In the data rows, the value 128 means zero.
Some points, each followed by its number:
[139  85 123 134 152 154  70 101 133 146 107 128 130 113  98 123 138 170
 134 142 112 140 162 113 140 146 116 122  91 119 139 161 105 125 121 103
 114  98 119  90  97 127  93 163 133 130 150 151] 0
[101 105  86 110 143 127 132  89 143 156 151 147 154 156 150 119 159 104
 139 153 107 112 114 158 108  97 123 121 110 123 157 144 143 149 158 105
 147 146 111 103 157 139 116 144  99 148 108 139] 1
[131  80 106 158 170 154 193 144 104 155 105 123 136 117  83 101 121 115
 131 122 109 134 142 144 148 134 113 112 109 154  92 157  87 130 156 107
 131 182 131  75 107 164 167 101  91 132 130 189] 2
[155  89 149 139  91 139 112 178 150  86 168  70 136 165 170 116 145 136
 140 128 135 134 104  83 126  86 149 154  88 100 148 144 152 142 100 131
  66 100 142 105 147 170 117 121 126 103 133 121] 3
[173  98 115 131 141  65  82  84 107 125 123 111  96 131 130 149 153 161
 171 173 125 174 176 168 105 188 139 141 130 149 116 148 169 119 126 106
 157 159 138 165 115 137 113 207 132 106 157 131] 4
[121  73  86  58 175 130 226 102 105 118 116  79 140  60 115 125 137 105
 144 148 132 121 154  99  95 143 133 148  59 155 134 126  46 150 146  92
 142 142  78  45  66 120 128 179 130 128 136 191] 5
[106  75 118 131 158 155 120 113 144 103  83  93 118 104 113 142 130 140
 109  76 116 130 120 132 139 160  81 126 100  98 102 146  79 107 166 105
  97 169  85 109  78 175 124  95 128 131 185 124] 6
[120 122  66  91 101 149 164  82  94 147 145 166 123 110 157 111 114 112
  83  91 190  77 108 181  73 146 148 117 171  98  78  73 146 171  69 146
 127  91 115 137 162  77 113 140 140 171  61 100] 7
[132 145 133 121 169 144 126 150 204 158  96 129 111  87  80 173 104 156
 170 129 108 178 183 139 103  86  92 132 194 182 143 135  80  98 126  85
 137 182 138 156  80 119 114 176 113 101  97  93] 8
[105  92 115 124 164 109 104 152 138 132 106 159  87 101  63 108 151 136
 116 136 158 125 120 137 101 119 161  86  95 126 111 157 133 125  92 144
 150 136 119  91 119  88 121 109 129 133 139 124] 9
[ 95 211 120 192  42 138 123 192 127 215 166 191 115 136 151 143  90  91
  89  89 197 124  48  93 121  98 127  89 199  72 120  89 222 165 166 212
 173  43 150 168 171  55 151 111 150 203 130 109] 10
[129 108 129 131 127 163  95 144  91 122 124  90 160 120  99 130  93 103
 131 132 127 159  80 124 190 151  95 136  93 171 142 123 118 173 131 111
  90 180  75 114 129 211 121  54  92 112 140 122] 11
[145 107 140 124 101 149 153 138 163 115 114  97 167 134 159 127 131 131
 175 153  80  72  86 102 186 169  96 162 134 163 131 130  52 158 109 119
  91 167  89 121 102 219 134  80  97  94 158 147] 12
[106 104  71  65 152 127 142 115 130  83  96 107 154 102  97 101 146 119
 125 161 123 145 139 165 136 123 105 130 116 145 111 132 117 139 149 142
 157 132 162  66 121 158 129 119 126  93 120 159] 13
[152 143 100 195  85 155 101 123 113 184 148 153 117 148 162 156 139 110
 112 107 159 148 101 175  87  70 139 172 224  66 124  83 217 165 136 140
 146  23 174 197 174  80  91 140 189 176 123  83] 14
[ 81  77 122 100 148 104 152 151  90 101 106 132 172 124 144  96 200 122
  83 118 155 121 124 154 131 160 151  95  74 122  88 110 102 137 108 132
 124 163 145  39 119 140 188 148 143 133 117 131] 15
New points follow, each followed by the numbers of its two nearest points above, looking only along the 4 directions in which the numbered points spread most, nearest first.
[155 243 177 155  99 101  47 161 126 173 178 222  98 199 179 172 112 124
  49 120 129 134 134 122  83  63 151 129 243  77 160 103 237 133 135 190
 162  56 172 255 227  29 127 130 137 176 135  85] -> 14 10
[171 175 100 132 145 142 105 118  96 103 176 123 120 107 154 159 149 175
 138 135  85 116 115 162 127  97 155  94 114  81 119 142 145 110 128 166
 102 131 160 105 134 118 143 189 164 125 122 114] -> 1 0
[162 127  90 101 142 117  81 146 128 136 168 188  96 149 165 127 145 111
 167 149 123 100 147 124 167 158  98 163 127 138 130 163  97 124 102 137
 106 129 178 114 106 103 112 122 133 128 107 121] -> 1 0
[125 141 144  95 133 150 114 162 116 130 115 151  79 131  96 132 104 123
 149 101 195 116 135 184 135 151 215 128 150 104  79 101 177 208 147  97
 166  49 168 132 148  70 149 149 154 183  99 136] -> 7 9
[ 76 184 125  95 104 110 191 147  99  92 156 114 190 194 146 120 133  74
  91  90  94  86  70 121 209 201 110 137 100  94  84 157 156 114 109  97
  65 123 160 133 100 195 118  42 113 101 135 143] -> 11 12
[102 136  90 113 134 116 147 100 100 154  32 134  99 108  78 111 114 106
 137 136 146 101 122 210 129 136 127 166 122 135 133  61 152 147 114  49
 174  87  48  68 119 117 139  86 150 121  79 121] -> 9 1
[ 88 121  81 112 140 100 136 112  86 143  97 152 140  70 119 115 130 131
 199  79 208  92 167 181 128 134 116 103 180 151 152  53 146 138 128 117
 172 148 136  97 104 108 177 146 180 113 137 108] -> 9 1
[122 126 126 146 156 102 107 130  77 117 139  84 118 101 127 127 153 116
 144 140  96 124 167 164  96 177 196  84  60 171 131 130  54 174 107 127
 115 123 150  84  98 155  91 123 154 118 142 123] -> 13 0
[173 122 158 133 146 137 118 106 171 105 174  50 146  99 154 153 152 140
 139 125 110 153 142 137 146  92 125 112  87  89 151 158 132 111  80 145
  75 152 147 121 121 143 111 130 110 137  98 135] -> 0 1
[110  99 142 119 109 122 145 130 152 123  88 126 130 123 146  88 182  88
 117 112 118  98  95  70 118 165 113 130 128 119 161 120 131 110 150 107
 161 120 139 136  70 137 117 120 145 112 131 151] -> 1 9
[138 161 123 125 139 125 109 126 132 137 110 116 118 203 162 134  89 129
 129 155 118 156 175 108 161 130  94 170 172 133 177 138 137 115 150 112
 134 137 151 151 140 180 127 180 103 100 153 115] -> 0 1
[117 123 129 138 117 154 111 136 110 152 130 160 151 139 124 115 170 119
  70 151 137 104 140 147 113 123 166 132 112 114 141 127 101 120 117 139
 115 117 123 161 105 121 139 109 100 139 142 100] -> 1 9
[120  51 106 118 220  89 191  99  87  97 118  44  90  76 108  92 109 134
 185 194 139 130 152 159 114 201 127 118  62 173 124 144   0 135 148  90
 130 176  78  52  67 125 131 177 111 137 102 176] -> 5 13
[129 143 140 112 107 131 119 127 129  63 166  80 168 168 135 160 125 142
 115 151  97 138 122  94 149 134 107  58  76 121 189 162 146 116 126 129
  44 111 140 119 163 158  97 149 115 124 181 155] -> 3 0
[144  96 102  80 185 122 135 101 128 148 114 116  88  69 106 103 185  67
 153 115 188 120 159 163 154 165  90 111 117 135 123 125 139 148 129  81
 118 147  94 121 150 102 136 142 143 162 112 109] -> 9 13
[122 120 111 167 155 145 132 147 131 154 131 106 144 114 106 125 139 151
 158 105 146 163 114 103 181 126  76 144 143 211 158 101 146 133 140 110
 129 168  98 158  62 148 168 105  97  96 140  77] -> 6 11
